Rotation paths and how fast each direction turns (degrees per step):
Each turn is a multiple of 5 degrees from 10 to 175, or 0.
Each row of a path follows its step; steps can be skipped.
Path 1:
step 2: [  3  -1 -13   3  16   1   1  -1   4  -4  -2  -8   4  -1  -5   4 -11   0
  -5   8   9   2 -16  19  17   6 -13  11  -2   6  -5   4  -6  -3   7 -10
  10   2  -5  -2   4   9  13 -12  12   2   1   0  -5  -9   8   1  -1 -18
  -2   0   0  -1  -2  -2  -5  11  11   0  -2  -5 -15   0   1 -20  12  -6
  12  -8 -21   8  16  -1  -7   4   3 -16 -16  29  -1  -8]
step 8: [  2  -9   2  10  16  -5  -4   9   9 -11  -3 -18  -6  -2  10   6   0  -6
  -4   7  -1  -1   4  13  14 -11 -13  -8   9   2 -12  -3  -7  -8  -2  -2
   6  -1  -2   3   0   8   0  -2   5  11 -24  11  -4  -1   3  12  14 -19
 -17   6 -17  -3  11  -4   1  -3   0   7   6 -13  -4 -14   9  -3   2 -10
  16  -1  -7   4   8   8 -10  15   4  -3 -10  12 -19  -5]
step 14: [  5   1   5   0   5  -7  -4   6   2   2  -4   7  -2  11   7   2  -8   4
 -17  13 -11 -10  17  11   0  -9  -3  -7  13  -4 -15 -11  -8 -16  -5   8
  -6  -7   3  11  14  13  -3  -7  15   3 -10   2   9  26 -17  18   2 -14
  -8  -5  -8  -2  12  -4   5 -12  -9  -7   1   7  -1 -16  17 -11  -6   1
  10   6  -8   1  -9  -3  -7   0   7  -4 -10   3   1   6]
step 16: [  2  -2   0   2  -5  -4  -5   1  -3  10  13 -13  10  -1   4   9  -1   5
 -10   8 -15 -11  19  -6   2 -12  -9  -9  -2  -4 -13   4 -16  21   0  -6
 -11  -9  12  11   5  -4   5   7   5   1  -5  -9  -7  14  20   9  12 -15
   9  -8   7   3  11   3   2   1   4  14  -3 -12  -6  -1  17   2   3  -3
  10  -1   6 -11  -6  11  -8  22  12  -7  -1  -4 -13   2]
step 19: [  5 -10 -10   7  16  -9  -5 -23   3  12  -5  -8  11   6   6   7   4  -4
  -7  -1   1  -5   7  -4   6 -17   0 -10  -4  14 -12  -6 -10  12   2 -10
   6  11   2   5   2  -8 -12  13   5   0   2   6  13   4  -7  -5 -14 -15
  -6 -14 -11   9   9  -7   2   3   0  12   6  -2  -6 -20   6   4   2  -4
  -5 -12   2   2   9  -4  -4   9   1 -30  -7   2   9 -13]
step 23: [ -1   3  -7  -8  12   3  -2  10  -1   0   9  14   1   0   0   1 -16   6
  19   0  -2 -17   4  16   7   1  -4 -16  -1  -5   3  -3  -8  14  -1  10
   3   0  -4  10  15   6   0   5   9 -12  25   2   5  -5 -19  14  -9 -19
   0  -5   8   7  -7 -12   1 -12   9   2   1  -8 -10  -6   9 -15 -11  17
  13   0  -9   4  -1  -1  -4 -16   1   6  -4  -8   1  -9]
step 26: [ 17   2  -1  -5  -3  -9  -9   0  -2  -9  -3   1  -7  10  16  -1  -9  17
  16  -2  -2 -10  -6   8   7  -4 -15 -12  -4   2  -1   8  14  30  -4   0
  -7   4  -8  -6  18  -4   0  -9  14  -6 -15   8  16   4   4   8   6  -8
  17  -6   7   6   4  11  -1   3  -7   4  -1 -23  13   2   6   0   1  12
  -3  -7   1  -5   3   4 -11   5  -8  13 -12  -3   1  -7]
step 27: [  5 -23 -14   2  -3   5   2 -18   9   9 -10  -7   0   7 -14  13  -2 -10
  -2 -10   1   4  -3  -2   0  -5  -4  12  -9  23 -10  -2 -10  14   7   5
  -3 -14   8  10   0  10  -4  -1   9   2  -3  20  -6   5   4  -4  -3 -15
   7  -7  -8   3   9  13  -2   4   6   3   8  -6 -13   2  30   2   4  18
  14  -5   0   0   1   7  -6   3  -4   6  -8  -4   1  -1]
Directions:
[-1  3 -2  1  5  0  5 -3  3 -3 -3 -1  1 -1  1  1 -1 -1  0 -1 -1  3 -2  3
 -1  1 -2  4  2 -2  3  1  1 -1 -4  2  0 -2  0  0 -1  0 -2  0 -1 -1 -2  1
 -2  0  0 -4  4  0  2 -2  0  0  1 -2  3  0  3  2  1  0  2  1 -4 -6  3  3
  0  4  1 -3  1  0  2  1  1  0  0  2  0  1] | 10
[ 0 -4 -3  0  0  2  3 -2  2  1  0  1  2  1  1  3  0  0  0 -1  3  0 -3  2
  2 -2  0 -1 -1  1  1 -3 -3  1 -1 -1  1  2  0  2  0  0  1  3 -2  0  7  1
  1 -3  2  1 -4  3 -3  2 -3  1  1  1  2  2  2 -2 -2  0  5 -3  2 -2  0  0
 -1  1  2  1  0 -4  3  0 -2  2  0 -3  0  2] | 175
[ 0 -5  1 -2  1  1  2 -3  0  0  0  1 -3  2 -4 -4 -4  0  1 -2 -1  0  2  1
  2  0  1  0 -1  0  1  3  0 -1 -1 -3 -2 -4 -2  2 -1  6  3  2  0 -2  3  1
 -3 -3 -1  0  2 -2  0  3  1 -2  3 -2 -2  2  1  3 -2 -5 -1  2 -1  3  3 -2
  1  0  1 -1  0 -1 -2 -4  3  1 -1  1 -1  0] | 70
[ 0 -1 -2  0 -2  4  1  2  2  2 -3 -3  3 -3  0 -4 -1  1  1  1  0 -1  0 -6
  1  5  0  0  1  0 -1  0  1 -2 -4 -1 -2  0 -2  5  2  1  2 -3  1 -2  3  1
  1  3 -2 -1 -1  1 -1 -1 -1  2  0  0  2  2  0  2  2  3 -1  0 -2 -2  1 -3
 -1  0 -3  2 -1  0  3 -1 -3 -2  0  4  4  0] | 40
[-2  0  0  2  2 -1 -1 -2  1  0  2  4 -2  2 -3 -3 -1  2  0  0 -1  1  2  1
 -1  1 -2  3 -2 -1 -4  4  7 -3 -1  3  3  3  2  1 -1 -2  1  0  0  0  3  0
  2  3 -1  3  1  0 -1  5  0  1  4  3  1  2  1  0  3 -1 -1 -1  2 -3 -1  2
 -4  0  2  1  1  2 -1  2 -5  2  0  0  0 -1] | 85
